In the rows, zero is written as 128.
One turn sends every row of this set to another row. A few are shown first. Where does it send the rows asked after them?
Fases: [151 102 137 102 157 146 139 134 112 139 106 124 129 129 142 132 109 103
  96 136  91  88]
nidop: [110 147 152 110 182 125 114 135 106 130 150 139  94 150  98 128 136 148
 130 148 102 110]
sed: [120 128 160 114 130 148 129 142 121 148 123 115 146 151 155 118 169 139
 144 119 127 102]
bisu: [115 100 104 101 153 121 133 112 129 167  90 138 148 115 160 147 144 122
 128 122 101 141]
dib: [148 161 151 117 145 101 100 115 143 131 117 157 143 140 133 114 114 139
 121  87 163 118]
las: [100 118 120 131 120 123 125 129 182 126 110 150 125 165 141 130 141 127
 135 160 147 145]
lubi: [124 129 154 122 134 138 161 136 111 118 143 126 146 125 136 171 139 161
 127 141  95 128]
biviv: [116 135 124 101 181 122 128 115 104 140 140 148 115 122  99 163 122 151
 126 139  77 139]
Venoz: [149 163 153 115 149 101  98 115 140 131 118 157 141 140 130 113 110 137
 119  88 162 115]
baveg: [ 94 141 156 127 143 123 135 139 122 130 144 132 131 145 138 145 171 169
 150 141 123 133]
bese: [152 145 142 119 150  91 107 118 149 125 102 159 141 134 148 115 101 123
 103  99 163 116]
molad: [127 135 119 111 138 103 120  99 113 149 117 116 129 152  78 177 108 149
 135 109  88 117]
vok: [102 142 148 132 118  96 115 122 130 142 118 105 128 178 108 148 153 158
 154 115 135 105]
noneb: [135 100 126 131 123  92 147 120 130 123  90 111 132 149 123 173  96 121
 100 137 104  96]
gav: [115 145 146 127 107 152 129 135 163 121 141 136 134 173 118 133 144 147
 150 144 138 131]
moluf: [128 108 133 102 180 128 109 134 120 150 104 135 100 146 135 102 127  99
 107 141 110  87]
runap: [114 109  92 116 130 124 135 109 172 135 104 158 133 141 127 159 114 124
 126 152 113 165]
Fizuz: [145 111 122 119 129 145 143 128 158 108 119 144 121 152 115 148  87 110
 100 164 105 120]
tud: [115 110 138 135 142  80 115 130 137 127  95 113  99 177 119 133 116 117
 110 146 132  80]
vor: [ 93 109 122 137 134  68 114 120 148 142  85 120 113 170 132 142 141 129
 128 138 140 110]
dipo: [ 80 116 128 128 164  94 127 135 137 136 115 149 112 138 154 135 164 146
 131 158 129 140]
megez: [150 125 156 104 134 164 144 136 105 142 128 113 151 135 137 140 134 131
 126 117  95  96]
fup: [122 139 103 102 140 143 119 102 151 142 132 155 128 147  86 159 112 140
 142 135  98 161]
sofe: [162 143 137 115 143 100 118 108 142 126 104 159 154 121 141 136  89 128
 101  94 146 123]
Mapir: [113 119 155 126 173 114 129 149 121 112 129 138  91 151 134 120 130 127
 103 171 116  95]
meto: [133 132 140 123 109 112 142 114 117 134 119 102 150 154 101 184 118 154
 135 110 100 109]
vovel: [117 101 100 122 138  76 131 102 136 144  83 125 127 142 118 177 106 125
 113 132 102 124]
Vugi: [160 161 144 109 145 108 109 106 132 131 120 157 154 127 124 133  98 141
 116  82 144 124]
Zupip: [147 144 140 120 150  89 105 115 150 128 102 162 141 133 147 115 104 125
 106  99 163 120]
kodis: [161 161 146 111 140 108 112 108 135 131 121 155 157 128 128 134 100 142
 118  81 145 125]
kad: [100 106 107 113 177  97 136 117 126 137 110 155 115 114 138 162 129 135
 114 156  95 149]
Pizu: [129 104 147 128 150 123 160 144 120 106 122 133 124 125 150 156 117 130
  95 165  97 110]
roku: [116 135 130  92 182 135  95 121 111 170 120 136 107 150 112 105 146 124
 139 118 106 107]
rikug: [113 147 145 121 144  98 100 119 120 142 123 112 104 181  80 137 130 144
 141 120 122  89]
Suna: [160 144 133 113 147  97 114 108 142 129 103 161 153 120 140 134  90 127
 102  91 145 127]
nif: [122 121 125 120 151 132 111 131 164 119 119 151  92 173 107 114 106 106
 111 168 127 115]
nula: [105 103 131 117 141 121 130 134 138 156  94 131 140 139 177 119 168 122
 132 131 132 120]
Rud: [145 136 140 119 108 165 146 127 148 113 141 133 143 155 105 158 108 138
 129 142 106 129]
Dipe: [120 129 113  87 168 136 114 106 109 176 115 138 137 124 119 141 142 137
 143 107  88 136]
zekap: [116 150 124 108 151 141  99 117 152 137 139 151 100 173  79 122 121 132
 143 145 120 132]

nidop goes to biviv
Vugi goes to Suna
zekap goes to fup
Where do these go?
vok goes to meto
Dipe goes to bisu

One turn sends every row of this set to another row. A few are shown first. Where does it send the rows asked after them?
tebav: [ 86 112 134 135 121 155 120 101 137 103 149 123 114 110 113  87 108 147
 159 101 118 117 100]
losu: [119 125 127 123 126 124 130 109  93 114 153  69  73 144 137 138 129 136
 141  95 146 117 149]
Poras: [112 136 167 126 105 106 174 130 142 113 122 134  76 122 170 143 133 110
 115 147 130 133 150]
Rine: [ 97 111 116 111 149 136 153 124 126 113 128  83  81 101 122 121 118 134
  96 113 123  80 136]
Rinaf: [110 120 135  82 142 122 138 141 158 109 107 158 119 112 151 118 142 120
 117 107 165 122 120]
fone: [134 165 125 118  91 119 142 104 127  81 133 141 131 105 119 128 120 104
 155 123 136 123 159]
fekev: [107  95 149 127 129 104 128  91  97 109 121 116 116 117 147 121 159 114
 155 145 113 115 127]
viro: [135 145 118  92 134  85 148 145 147 100 137 127  93 116 125  88 124 128
 135 148 132 122 140]
kab: [112 122 172 155 130 133 130 102 128  76 172 151 107 103 167 106 143 149
 102 114 150 131 161]
Repa: [136 153 159 120 155 113 114 131 117  92 101 138  94 111 145  98 123 124
 149 153 124 131 126]
bul: [ 85 115 130 121  91 166 125  95 128 111 142  99  99  62 157 135 123 145
 111 115 132 117 140]
Sep: [ 84 125 134  88 109 140 134 114 158 136 125 121 100  85 139 135 137 156
 123  74 142 135 128]
mibib: [105 105 110 123 124 114  89 135 120 142 155 115  80 118 174 110 121 116
 133 124 138 114 141]
keses: [ 84 125 131 126 134 154 142  95 125  48 118 132 108 100 149 138 131 116
 127  89 126 172 150]
fogov: [109 100 137 132 126 133 139  80 119  74 127 109  77 138 147 129 134 139
 114  81 152 157 179]
nimug: [102 142 165 139 150 126  96 115 103  77 104 128 109 107 149 102 143 125
 116  97 113 127 170]
ganiz: [126 128 147 141 104 152 188 124 136  84 130 137 122 137 153 103 119 138
 131 132 103 121 172]
tokul: [ 91 115 106 121 119 127 138 131 128  95 133 125  67  96 168 119 146 162
 144  94  92 166 146]
mamad: [ 88 111 119 119 109 143 171  90 167 111 129 131  99 108 175 106 108 160
 124 136 106 137 142]
lor: [129 133 158 129 163 144 178 131 127  77 171 128 125 132 122 111 128 123
 128 115 124 141 165]
Duzu: [148 120 133 150 115 145 148 120 129 102 171 144  97  99 101 141  98 136
 148 131 115 146 139]
Rokar: [120 138 110 108 164 162 121 106 148  98 122 143  91  94 133 105 112 154
 129  71 150 130 164]
bap: [145 136 122 123 122 132 141 145 126  94 142 120  99 136 149 153 108 159
  90  99 135 151 178]
dube: [120 110 110 141 146 121 110 118 120 136 166 135 103 111 127 147 105 131
 132 119 124 100 110]
sez: [118 108 141  97 155 146 120 128 139 126 133 114 116 141 146 117  97  97
 143 136 148 159 127]

losu goes to mamad
Rokar goes to bap
mibib goes to bul
Where do these go?
Repa goes to dube
tokul goes to kab

